In the data rows, the value 128 means zero.
In each game, the first row plays the second. By how much does the first row win? 20 means about a draw, 40 a big win and 0 a big loss. Wins can go round in a circle. Each row has two weighted sums of its numbers, A and B, taken from their middle values. A row wins by its A times the other's B, less its B times the other's A.
[ 99 180 205 193  85 213 140   1 114 143 176  38 161 118 162 128  57 152
  68 126 176]
[114  68 138  97 116 114 132 144 153 129 119 105 110  54 100 135 165 150
 141 128 179] >> 20
[ 85  61 147 149 147 103 147 113 110 103 134 115 127 120  85  92 117 167
 114 140 111]
[135 132 138  86 156 127 112 172 121 131 134 140  98 160 139 157 185 107
 151  87 136] >> 19
[ 97 105 118 137 161 139 130 168 133  90 128 120 139 127 131 119 134 101
 153 102  75]
[170 255  28  34  59  38 142   0 115 204  84 153  43 161  74  84 140 119
 255 182 165] >> 17
[100 145 128 151 154 121 126 106 107 121 143 107 146 143 117  90  93 142
  94 139  56]
[102 116 149 112 193 143 163  85  97 157 159 118 138 177 151  97 128 156
 109 148 105] >> 31
[106  89 168 103 152 106 189  92 108 121 148  97 181 134  76 130 158 177
 106 170 194]
[ 53  94 193 158 124 165 169 106  88 126 148 135 198 159 154 112 155 202
  61 165  94] >> 17
[168  73  98  86 144 147 129 172 136 100 122 157 125 127 101 160 115  96
 141  74 161]
[ 60  94 192  72 158 160 204  96  66 147 165 129 172 173  94 104 149 206
  73 144 133] >> 10
[128  67  57 137 130  91 106 199 145 110  73 158  94  71  89  96 142  72
 189  65 136]
[173 120 157  66 147 163 144 153 109 141 162 154  62 157  57 165 129 104
 153 103 231] >> 15
[155 109  75 140  95  72 119 162 156 145 110 122 100  79 102 123 144 109
 139 104 135]
[ 90  94  99 185 136  84 163  72 116 124 157 159 200 171  95  68 136 152
 117 178  92] >> 21
[ 66  85 155  93 181 178 187 106  82 135 181 132 190 189 153 129 134 191
  11 142 118]
[122 189 121 145 108 170 108 125 128 130 126 123 118  76 134 121 118 105
 169 113 151] >> 20
[144  79  78 159  85 106  82 153 146 125 116 121 124  90 124 105  99 117
 168 105 106]
[105 106 117 109 167 160 133 149 100 158 148 157 114 173 124 118 157 143
 171 110 107] >> 8
[212 138 135  35 144 108  96 146 149 141  90 117  67  97  88 153 147  94
 167  94 207]
[131 189 164 191  77 204  67 123 189  45 129  49 105  52 226 171  67  55
 132  79 116] >> 22
[136 132 161 174 101 165 131 170 138 136 110 170  96 101 127 158 184 128
 160 110 113]
[162 196  98  29 163  78  85 114 104 160 118 141  57 178 143 124 171 151
 150 131 161] >> 25
[112  95 126 192  71 120 157  57  89 155 116 148 198 131 101  99  90 171
  59 161 129]
[ 91 115 132 110 174 163 164 119  58 185 183 144 155 198 134 103 182 175
 141 172 112] >> 7
[126 134 126 198 101 173  54 135 172  96  84  57 122  39 135 104  79  67
 207 122 104]
[194 210  81  24  66  83  47  80 144 125  68 114  26 115 125 115 167 106
 196 157 124] >> 15
[ 75 158 145 128 167 154 148  91 130 115 127  90 182 142 192  96 110 206
  88 220  38]
[148 122 152 195  91 139  85 154 159  73 115  99 123  77 124 101 109  71
 159 101 104] >> 20
[163 120 133 137 131 118  94 164 158 130 123 142 106 122 152 130 147 110
 150 109 128]
[156 106  47 130 135  86 124 147 152 113 124 168  73 135 108 105 112  73
 155  86 130] >> 16
[ 79 147 189 118 128 107 169  48 115 140 164 107 167 145 154 135 148 196
 108 150 121]
[175  79  62 135 162  81  90 157 171 154 131 172 106 119 125 134 123 118
 168  88 179] >> 15
[129 186 100 122 139 123 108 199 148 137 121 166 135 141 159 149 111  80
 147 106 178]
[196 150 123 155 121 142 113 141 179 123 118 118 133  82 128 165  88  71
 162  62 177] >> 4
[ 64   0  72 135 158  59 139  99 135 133  86 142 166 125  93  72  96 191
  99 225 138]
[155 171 115  68 171 185 105 157 111 151 145 120 112 154 146 154 119 133
 144 121 108] >> 26
[141 141  81 157 120 152  96 127 132 102 112  94 107 119 130 144  86 132
  97 119  47]
[132 120 135 166 112 156  67 146 135 105 137 136 115 113 133 134 134  75
 188 108 125] >> 22
[167 127 112  66 152  93 155 209 120 169 132 159 106 156  97 153 207 129
 187  85 183]
[ 55 203 187  53 176 129 163   0 107 209 121 162 175 173 155  99 221 185
 105 181 152] >> 15
[165 148 122  70 181 135 117 191 149 128 123 136  80 100 134 155 155  85
 197  74 158]
[163 169  85 117 109 115 109 127 144 120  87 116 106 107 111 131 110  87
 143 133 145] >> 15
[ 96 155 132 140 136 115 127  88 113 121 123  64 167 169 155  95 121 174
  97 187  70]
[123 120  55 102 157  97 132 134 116 139  97 168  98 176 121  98 139 130
 146 116 126] >> 27
[169  91  70  62 180  99 129 138 125 128 140 125 117 164  84 127 126 129
 125 128 150]
[170 121 149 128 124 139 129 141 148 140 148 127  91 122 114 142 111 112
 161 102 173] >> 39
[ 86  96  93 122 123  78 132 119 130 112 124 180 162 149  96 122 131 138
 108 101 109]
[ 81  97 135  65 170  93 120 120  87 198 145 106 117 203 133 124 122 206
 154 136  85] >> 20
[138  98 103  37 118 201 132 128 117 128 196 132 101 137 150 150 126 105
 156  93 165]
[151 150 131 100 115 146 107 117 110 182 134 183 110 156 114 175 151 107
 175  57 168] >> 39
[150 139 102 162  84 117 137 148 135 108 119 153 130  92  94 122 101  99
 147  99 126]
[ 84  63 176 142 140 118 212 107  51 103 157 166 154 186 147  88 151 180
  79 138 114] >> 11
[101 130  94 147 159 115 152  97  89 143 154 132 169 177 162 146 144 158
 109 162  64]
[150 137 122 148 110 173 123 155 146 112 127 133 112 100  67 117  88  93
 133 109 186] >> 22
[132 133 115 145 151 128 138 134 131 133 110 131 137 108  83 103 130 116
 134 121 144]
[191 121 157 118  63 110 146 138 155  94  78 116  97  56  69 108 119  93
 178 122 182] >> 28
[173 191 157 157 167 124 174 199 139 110 125 153 118 125 131 164 113  93
 131 112 124]
[108 152 121 100 195  91 159 153 116 139 120 142 100 155  87 116 181 116
 158  98 164] >> 17
[158 147  69  70 159 109 118 189 135 129 132 167  71 135 145 141 182 103
 210  80 139]
[140 126 109 225  52 130  89 102 173  91 136  83 111  65 121 135  49  88
 103 116  92] >> 21
[155  95  78 117 117  96  98 167 165 109 107 154  99 129 137 119 157  92
 178  95 124]
[153 113 115  89 109  42 144 164 188 153 134 116  81 132 137 101 160  96
 166  82  86] >> 19
[130 131 115  83 160  99 127 148 110 147 146 159  96 172 145 158 146 126
 118  92 203]
[150 151  91  71 175 150 137 151 110 144 121 159 105 165 128 156 189 151
 119 134 117] >> 22
[126 122  83 177  68 136  98 137 149 124 113 126 110 126 168 132 104  84
 165  90  86]
[130 139 121 114 156 108 102 146 105 137 136 158 123 146 170 115 146 135
 144 133 102] >> 29
[101 117  97 119  95  76 162  22 132 151 104 113 160 149  80  86  78 139
  78 134 210]
[151 129  91 177 102 109 120 145 176 118 146 112 133  40  56 152 130  71
 180 120 207] >> 13
[ 71 122 122 185  94  99 153  71 122 128 127 141 187 148 139 105 136 198
 130 174  86]
[109  67  92 115 126 131 132 112 133 140 113  81  81  88  85 123 152  90
 173 108 156] >> 16
[172 167 100 168  81  77 125 104 175 117  87 134 106 109  92 117  54  89
 165  97 147]
[ 86  59 126 109 131 103 195  84 133 137 100 140 127 163  91  99 136 180
  59 181 116] >> 19
[158 133 174  73 161 146 129 165 124 160 133 140 122 130 133 163 184 159
 161 124 129]
[159 117 116 123  64  37 121 142 126  89 125 147 105 107 107 103 150  82
 173 117 119] >> 19
[144 179 140  68 121  96 120 143 177 121 111 139  74  84 134 145 147 101
 156  97 188]
[147 141 112 102 120 129 131 123 144 145 138 121 125 108 137 151 123 111
 119 114 186] >> 18
[140 110 106 154  84 103  88 109 144 167 108 176 108 126 116 117 128 120
 141 150 111]
[119 154 189 135 128 206 120 127 140  96 171  94  94  99 129 150  64 106
 134 138 112] >> 6
[ 85 100 111 112 182 100 162 136 107 136 117 159 125 158 127  98 184 169
 132 138 109]
[ 69 138 158 144 147 126 173  61  94 154 156  79 160 115 109 128 120 175
  80 120 162] >> 23
[169 139 140 165  64 164  57 141 184  88  71  57  89  67 142 150 101  97
 144 117  97]
[172 146 111 176  81 137  70 122 171 109 100 102 123  96 156 147  27  76
 137 108 129] >> 22
[154 134 124 171  65 120  70 158 144 102 119 118 134  82 114 136  86  74
 140 102 136]
[164 159 132 126 149 141  91 177 150 104 118  50 108  81 157 152 123 118
 160 112  81] >> 24
[ 88  77 123 161 145 137 142 152 112 114 166 181 138 177 136 105 122 125
 115 104 137]
[125 164 117 118 167 148 141 153  87 130 153 162 149 182 151 136 160 162
 114 149 115] >> 21
[106  95 156 144  72 139 127 159 155  90  89 139 117  90 127 133 127  96
 140  81 173]
[160 157 168 202  28 120 108 119 171 114  95  77 128  25 124 149 120  89
 135 112 166] >> 26
[140 163 170 130  79 209 109 122 141  82 141  69 121  82 141 164  63 104
 129 128 151]
[148 198 191 187  86 226  39 131 164  92 157  51 166  51 155 153  86  97
 135  58  97] >> 24
[131 167 151 152 119 163  98 125 149 133 136 140  88 136 153 137 134  95
 119  89 102]
[146 116 150 148 109 111  70 168 130  98 127 145  90 133 178 148 167  82
 159  98 136] >> 22
[ 71  59 127 115 149 104 180 137  95 140 123 184 166 169  82  93 184 187
 121 141 137]
[ 90 127 141 170 151 129 188  86 116 149 162 168 152 172 121  78 140 166
 107 143  99] >> 19
[ 85 139  75 127 140 137 152  95 138 105 118 137 156 142 127 124 106 120
 118 135 106]
[122  98  96 124 116  71 183  79 114 132  92 132 135 115  51 125 146 175
  50 185 135] >> 21
[158 137 120 142  79  81  77 171 141  98  87 148  74  73 120 108 130  90
 159 107 139]
[137 125 146 134 132 133 115 137 113 146 126 152 122 137 142 145 147 118
 123 132 144] >> 17
[164 135 144 126 117 165 118 141 142 145 133 140 104 125 139 158  94 105
 158  90 144]
[ 92 149 110 134  62 124  89 119 138  21 175 139 134 176 198  70 124 135
 119 172 123] >> 29
[132 209 179 167  93 213  78  86 148  94 151  35 117 110 233 170  72  96
 100 133  86]
[ 80  71 105  80 179 106 193  73  79 176 150 143 177 207 106 111 153 216
  37 164 141] >> 18
[154 222 148  86 142 130 148 108 105 161 162 153 109 182 111 133 151 144
 158 120 119]
[ 89  72 122 102 134  82 150  76 105 152 127  90 156 157 116 105 138 186
 103 213 115] >> 12
[169 148 103 150 105 115  75 186 157 125  98 107 129  95 119 133 137  94
 157 127  94]
[173 152  79 219  43 101 108 145 187 134 111 135  73  82 134 117 106  94
 167 120  98] >> 7
[128 150 120 100 163 124 121 134 125 158 152 116  99 113 137 148 106 125
 120 108 130]
[100 150 177 148  73 143 146 140 162 131 149 103 136  87 123 140 123 120
 146 112 179] >> 18
[167  56  66 134 109  72 146 158 114 120  92 215  80 147  68 130 148  90
 147 103 194]
[ 99  89 178  77 221 123 191 148  83 156 160 166 160 198 124 144 189 202
 103 143 149] >> 17
[100 107  50 127 174 136 122  75 101 137 112 153 117 178 124 101  87 122
 107 137 114]
[182 255 140  90  82 104  90 123 113 124  97  57  67 106 181 137 140 108
 154 178  92] >> 8
[135 131 117  77 119 103 154  65  85 162 112 174 129 186 132 131 137 138
 118 123 143]
[ 93  27 104 165 153 154 161 166 136  73 179 210 151 125 124 119 126 127
  99  89  89] >> 31
[171 180 166  97 144 169  93 156 146 153 152 108  94 107 149 154 109  94
 137  57 153]
[ 61 137 115  92 224 138 149  73  88 169 129  86 203 192 153 123 150 192
  79 159  78] >> 10
[141 158 213 109  61 118 128 158 125 107 141 106  97  86 168 154 178 156
 133 154 102]
[176 158 119  82 129  72 149 122 149 144  92 139  79  72  61 113 118  90
 168 143 227] >> 26
[ 85 144 141 163 110 181 100 108 140 116 172  57 126 113 161 128 107 147
 140 157 129]
[118  94  78  90 163  72 146 162 132 142 118 128 154 160 125 123 146 133
 152 131 158] >> 19
[123 149 150  92 170 174 108 174 125 140 150 162 107 149 163 119 182 123
 123  76 160]
[173 142 169 197  69 150  66 127 213  95 125  68 118  65 118 118  49  69
 132 115  91] >> 20
[ 18  81  42 222  38  91 196 100 148 109 127 119 254 158 120  79 194 175
 138 100  90]
[ 74 100 187 137 152 102 167 102  91 137 149 105 183 147 148 108 144 192
 103 180  70] >> 22
[195 127  71  89 165  75  90 135 160  99 126  92  96 109 174 125 101  97
 150 135 135]
[133 108  51 127 164 110 110 211 140 151 168 151  96 145 127 160 211 133
 149  86 129] >> 10
[155 220 173 202  41 168  62 117 176  69 166  34 136  70 205 152  81 109
 138 144 100]
[ 47 111 137 151 145 148 163  77 116 145 150 129 197 161 104  93 150 168
 101 148 171] >> 24
[118 186 154 120 136 177 130 122 120 167 156  61 154 137 166 171 123 168
  94 162 147]
[175 237 203 167   9 211  59  99 161 107 141  42 135  77 204 147  80  88
 135 149 117] >> 12
[179 141 134 179  76 119 108 104 149 112  90 158  95  89 118 144  90  94
 138 111 118]
[197 138 106 143 123  88 126 130 123 130 115 191  56 149 141 148 136  65
 147 101 132] >> 9
[136 155 143  62  95 163 122 161 105 139 147 161 111 127  35 129 173 117
 216  96 197]
[119 123  40 108 166 102 116 152 134 135 145 133 131 165 149  96 156 127
 148 130  87] >> 9
[176 255 227 102  43 130 138  10 109 169 132  60 109 125 131 167  98 119
 131 160  94]
[192 144 127 126  99 129 118 176 140 121 109  97  86 107 122 161 134  76
 158  72 159] >> 19
[158 135 135 154  72 173  78 152 153 116 134 115 101  88 130 164  74  92
 102 127 147]
[104  52 140 149 119 104 196 105 119 134 153 193 155 189 120 100 145 149
  93 157 153] >> 11
[151 166 105  98 168 136 124  86 119 143 123 157 100 153 136 129  97 103
 109 118 148]
[145 157 170 155 107 138 145 150 204 128 125 111  93   2 136 125 118 126
 174 116 121] >> 24
[152  88 143 105 107  77 148 176 133 111 136 144  72  97  86 134 157  90
 183  69 141]
[212 159  76 142  87  96  98 129 188  94 101 134  43  40  95 149  89  73
 178  87 206] >> 15
[ 73  89 123  79 178  87 192  63 101 178 134 153 150 149  60 114 142 165
 114 161 169]
[146 180 152 251  80 251  67 139 184  52 176  14 173  29 180 178   2  55
 122  78  91] >> 23
[124  98  52 135 138  69 156 129 147 136  98 146 121 118  83 110 163 131
 139 104 134]
[132 185 161 169  99 170  84 105 166  87 162  76 103  99 172 121  92 109
 115 121 131] >> 20
[106 170  92 186  58 167  74  58 134 104 128 101 110 133 157 110  44 111
 126 143 109]
[ 67 116 139 161 117 110 141  59 103 141 131  98 178 164 114  94  85 164
  86 159  85] >> 20
[107 100 143 160 121 147 158 145 209 118 125 161 108 103 129 143 128 107
 107  85 225]
[117 121 167 133 155 120 154  95 114 118 129 103 165 112 114 113 157 176
  54 134 119] >> 29
[115 172 148 111 151 133 135 131 114 135 132  95 128 103 125  98 117 113
 150 117 151]
[157 165 150  54 188 137 132 222 100 165 140 161  88 186 128 182 226 143
 213 109 156] >> 20
[ 53  72 111 184  77  99 156  98 119  99 121 136 209 170 132  95 136 180
 130 132 109]
[183 169 164 163  74 117  82 126 181  89  67  67 120  29 143 166  80  77
 156 104 107] >> 20
[115  81 134  88 141 126 166  92  89 151 162 150 135 178 163 156 113 156
  52 169 115]
[147 121 133  92 145 134 121 141 106 127 131 150 111 153 123 135 134 148
 105 156 167] >> 20
[170 144  79  85 167 102 120 190 125 150 116 155 108 134 115 118 127 116
 137  97  98]
[143 185 109  96 159  99 129 132 124 129 152 130  57 168  86 137 153 140
 160  99 135] >> 20
[119 152  81  87 159 150 120 140 122 147 173 161  83 182 147 151 133  95
 139 101 136]
[121 149 148  61 149  84 164 100 153 148 129 190  88  88  64 133 135 112
 120  76 230] >> 17
[185 141 181 100 102 110 119 179 144 108 115 123  99  33  86 111 122  94
 159 110 181]
[ 73 122 161 193 103 152 129  77 130  98 137  58 186  91 144 116 117 150
  95 185  63] >> 18
[213 134  78  66 165 105  84 175 129 145 125 177  42 163 121 164 145  58
 176  65 193]
[ 84 167  95 164 101  89 141 143 123 140 128 136 128 168 110 138 186 130
 176  94 129] >> 12
[172 147 149 122 118 140 115 155 154 110 125  88 123  78 127 163 124  75
 159  79 211]
[ 77 110 130 154 167 155 110 120  94 146 114 110 176 124 155  80 130 186
  72 172  26] >> 18
[189 181 115  96  70 114 104  84 126 145  99  92  77 100  97 106 116 115
 157 149 113]
[ 61  93 179 174 164 128 169 138  99 117 118 105 128 128 137  95 164 201
 146 179  86] >> 18
[ 99 120 150  99 167 147 117 148 105 162 111 179 138 146 128 146 209 123
 157 118 152]
[119 138 201 188 101 212  96 107 115  90 138  36 138  82 152 127  49 136
  88 190  30] >> 16
[ 59  99 157 197  70 119 160  98 123  81 147 139 194 122 118 107 100 135
  81 144  96]
[ 61  78 108 166 141 112 171 103 138 142 107 161 162 142 135  74 122 179
  84 154 143] >> 21
[ 89 120 159 189 124 172  99 166 125  79 151  77 144 130 187 129  63 149
  65 127  66]
[101 110 126 122 174 112 163 169 109 124 123 131 117 139  89 113 173 163
 154 131 138] >> 24
[150  86  76 153 134  86 156 207 116 113 120 151  90 100  59 106 106 103
 163  93 131]
[158 129 149  68 195 132 147 139 112 173 122 171  67 149  96 168 150 136
 139  93 147] >> 23
[159 194 101 151  40 123  92 102 161 116  99 106  92  82 105 147  91  81
 168 113 139]
[161 157 158 128 146 140 113 180 146 126 113 136 119 110 162 169 138  89
 137 111 156] >> 20
[138 220 202 125  43 195  53 120 164  91 163  46 139  70 217 157  82 100
 126 132 149]
[188 173 145 150 126 134 114 172 124 114 130 121  65  75 152 166 148  78
 156 102 116] >> 19
[ 58 121 136 107 192 155 132 100  88 141 128 138 174 178 142 100 133 198
  68 230 112]
[162 109  28 146 126  93  45 136 164  87 102 128  94 124 121 115  58  63
 149  90  94] >> 26
[188  89 121 104 146 103 116 185 137 110 103 113 107 100 117 131 151 123
 130 116 163]
[166 132 141  90 193 141  92 181 113 143 138 152 119 162 146 155 154  94
 122 124 158] >> 17
[161 142 121 159  85 173 105 148 174  81 148  92 102  50 141 142  79  85
 115  83 157]
[128 124 144 167  67 138 108 137 157  90  94  76 158  69 157 132  73 105
 143 109 193] >> 23
[139 127  50 102 128  92 164 120 177 103 161 144  67  91  79 135  98  75
 184  27 227]
[ 90  56  61 139 141 102 179 104  97 149 122 152 169 155 114  58  97 174
  74 174  84] >> 27
[195 190 137 201  90 122  78 181 179  83 107  97 113  66 129  95  87  81
 166 116 122]
[195 141 166 124  85 155  60 138 162 131 132 135  93  64 127 188  73  89
 138 138  99] >> 14
[ 80 116 142  84 214 150 161 143  90 151 158 169 151 175 125 134 177 183
 128 144  85]
[150 151  97  27 119  72 121  87 117 178 124 167  77 161  81 144 184  89
 198 111 183] >> 23
[156 127  90 116 141 154 114 117  96 118 107 141 142 139 112 110  85 114
 112 103  54]
[113  83 118 119 183 163 139 167 120 143 144 147 126 155 124  99 193 164
 156 113 108] >> 20
[158 189 170 138  82  81  92 116 135 139  98 164 149  93 141 160 107 102
 130 133 153]
[171 101 131  84 163 130 126 185 144 128 115 166  66 160 139 165 149 102
 150  92 150] >> 4
[ 92 116 125 184 111 143 146  97  94 160 149 140 166 162  96 113 160 152
 130 149 100]
[110 113 129 115 127 111 168 114 122 112 153 131 142 122  83 119 147 136
 166  85 185] >> 14
[131 151 140 148 107  97 116 164 168 100 116 118 139  76 124 170 123 112
 167 155  88]
[144 168 121 121 189 138 141  79 111 130 151 155 146 157 170 109  89 163
  52 166  94] >> 28
[161  80 132 146 122 118 143 141 128 130 144 115 130 116  62 103 151  84
 126 120 137]
[132 201 173 206  89 214  94  84 116  90 165  40 168  78 177 135  80 101
 108 123 135] >> 17
[140 139 181 143  80 192 125 130 134 138 156 129 142 117 198 153  79 116
 103 114 130]
[167 121 128  96 151 121 137 145 175 111 110 112 130  92  95 124 104 105
 110 141 142] >> 23
[125 123 105 102 134 207 106 103 101 132 147 110 182 138 142 150 130 158
  45 170 120]
[116 214 193 210  59 230  84  84 119  84 148   7 178 140 234 133  60 112
  89 161  38] >> 20
[132 153 133 122 103 196 142 157 128  95 147 149 133 120  82 119  92 115
 152 126 135]
[110 104 133  83 129 124 155 141 119 167 148 215 103 177  91 167 190 114
 189  60 159] >> 29
[116 201 226  85 142 163 175 173 106 170 138 125 144  83 129 171 241 191
 114 108 178]
[121 116 189  72  67  86 195 159 102 156  96 175 149  88  81 129 217 168
 132 135 165] >> 12
[ 90  68 133 103 197 166 184  95 137 149 108 181 113 171  99 154 195 136
 111 133 208]
[134 137  93 107 126  54 122 136 135 162 115 157  86 136 101 125 160 117
 160  99 154] >> 17
[164  36  32  89 171  16 129 172 155 144  76 234  67 129  46  90 173  77
 237  98 221]
[133 149 155 138  69 163  83 111 160 106 128  84 105  71 139 150 106 107
 133 137 114] >> 20
[ 93 127 107 132 164 155 186 106 101 139 159 151 171 193 132 119 127 192
  62 161 114]
[160 113 134 160  85 154  96 112 160  92 113 111  98  81 141 129  54  75
 106 152 125] >> 20
[175 128 116 182 107 117  98 137 133  72 104 110 134  53 118 111  97  90
 113 118 114]
[158  95 142  86 204 128 146 167 105 133 142 136 132 148 118 132 181 142
 128 130 139] >> 22
[181 152 113  81 142 101  87 172 196 117 113 104  59  81 106 155 136  69
 185  71 152]
[ 67  87 139  95 187 157 170 105  75 148 137 124 162 192 164 101 143 185
  96 165  95] >> 28
[ 88  79 106  67 223 116 173 145  60 162 178 149 119 210 128 121 192 161
 128 118 130]
[229  67  63  54 142  10 122 177 129 147  88 218  53 133  27 123 160  74
 167  71 205] >> 25
[131 139  58 119 191  70  56 172 114 155 144 152  70 154  88 127 169 138
 136 118  99]
[166 134 162 122  91 128 124 145 136 127 100 132 122  81  95 117 136  95
 131  99 193] >> 25
[159 114 124 131 148 127  83 170 157 118 121 142 140 118 127 131 123 112
 146 138 129]
[196 128 147 180  11 166 115 186 163  81 153  18 110  26 108 131  35 129
 191  72 135] >> 3
[163 164 155 115 129 145 130 159 132 126 126 133 115  86 149 164 159  82
 172 101 147]
[162 164 141 195  96 119 112 168 154 109 142 130 132 123 144 141 128  82
 206  87 120] >> 22
[180 201 120 150  69 172  60 151 159 113 101  50 119  71 152 147 114 103
 122 153  96]
[145 118 138  80 101 107 105 123 126 125 103 136 121 117 122 128 132 141
 110 156 174] >> 18
[161 110 115 106 119 131  89 136 111 126 100 113  98  95 140 115 105 115
  99 154 139]
[129 103 124 129 123 133 148 133 113 150 112 139 157 127 153  87 135 178
  77 146 107] >> 21
[146 107 125 109 184 146 108 182  91 124 133 156 101 202 138 111 146 127
 149 120 130]
[157 133 126 113 119 112 120 179 128 112 129 150  74  97 110 141 162  96
 151 109 106] >> 18
[152 137 174 203  42 140  85  71 187  63 120  67 141  54 114 102  40  73
 171 109 121]
[168  89 125 118  96  69 113 163 112 145  84 180 119 123  87 121 117 149
  98 118 181] >> 31
[132 135 127 172  68 120 131 115 171 101 101 124 110  57 130 155 117 112
 134 101 123]
[128 114 121 129 119 145 109 187 128 136 154 163  98 121 139 132 154 109
 158 129 119] >> 20
[ 66  74 159 122 144 160 211  84  97 167 147 145 171 187 102 109 130 178
  97 164 120]
[ 83  69 130 173 113  78 140  69 139 101  75 154 161 129 115  77 121 119
 100 161 122] >> 29
[ 50 149 196 136 100 255  92  36 114 102 157  39 193 139 153 114  65 160
  75 213  87]
[122 128  84 163  93 137 113 160 167  76 130 150 146 100 170 108 143 113
 165 103 106] >> 17
[138 125 133  73 112  87 122 121 100 164 114 149  91 151 118 106 126 130
 176 107 159]
[148 160 135  87 118 140 141 124 107 158 154 176 103 161 125 168 173 111
 192 104 196] >> 22
[107 119 123 137 136 140 145 108 115 132 146 137 153 175 117 114  89 165
  88 181 114]
[102  83 111 120 113 116 174 112  94 149 121 164 139 188  98 131 124 135
 119 117 138] >> 18
[216 178 122 171 140 120  53 148 143  91 126 128  72  72 174 152  75  87
 127 105 142]
[166  99  84 106 159  85 142 173 147 129 101 135 112 110  78 143 132  73
 153  94 175] >> 24
[122 117  66 102  84 118 172  53 146 128 123 155 132 116 116  97  75 126
  71 145 187]
[168 126  45  65 130  95 137  70 116 140 123 175 118 206  80  64  76 131
 115 130 116] >> 17
[114 155 112 133 140 142 123 117 127 166 125 129 125 134 158 144 110 141
 106 133 138]
[159 175 129 135 120 142  88 143 142 118 117 119 145  87 163 118 127 108
 157 151 117] >> 22
[ 82  78 117  48 130  94 107  70 105 181 118 112 138 147 102 118 116 175
 102 194 121]
[147 162 124  82 181 148 105 161 149 147 128 150  99 167 172 164 122  78
 155  63 113] >> 18
[147 165 121 214 158 135 186 190 127 133 141 189 152 171 134 130 119 132
  76 104 106]
[ 72  49 101 168 111  83 178  99 119 118  91 127 152  93  72  63  91 180
 117 192 109] >> 20
[ 30 144 159 129 186 177 200  73 112 146 195 110 154 193 107 120 134 203
 123 150 170]
[ 54 153 191 170  99 218 136  81  95 122 148  68 195  95 154 134 136 167
  51 143 109] >> 17
[ 91 105 127 167  89 110 147  92 150 153 134  96 198 161 143  57 124 164
 103 179  33]
[150  99 149 118 168  97 101 131 167 110 114 161  89 128  83 137  95  93
 204  82 126] >> 12
[ 78 103 146  77 150 126 205 172 110 137 132 156 182 131 115 115 130 208
  85 195 123]
[150 125 135 114 118 119 133 128 112 135 127  97 172 149 105 144 111 128
  84 146 170] >> 27
[126  63 100 141 112 100 152 192 139 148 123 229 111 164  63 123 173 132
 170  70 149]
[ 50  92 148 129 190 155 183 101  82 105 171 133 165 182 188 111 158 214
  74 181  71] >> 19
[114  96 113 128 169  87 165 113 102 126 110 150 148 148 126 125 117 150
 107 153  70]
[ 82  86 120 141 131  91 148  86  97 165 123 170 167 159  60 114 125 163
  73 167 116] >> 20
[169 152 169 139 112 118  90  96 150 143 113 122 118  98 125 163  85 113
 126 138 157]
[140 170 180 166  89 142 172 150 163 100 164 135 157  81  95 141 131 124
 143  84 150] >> 16
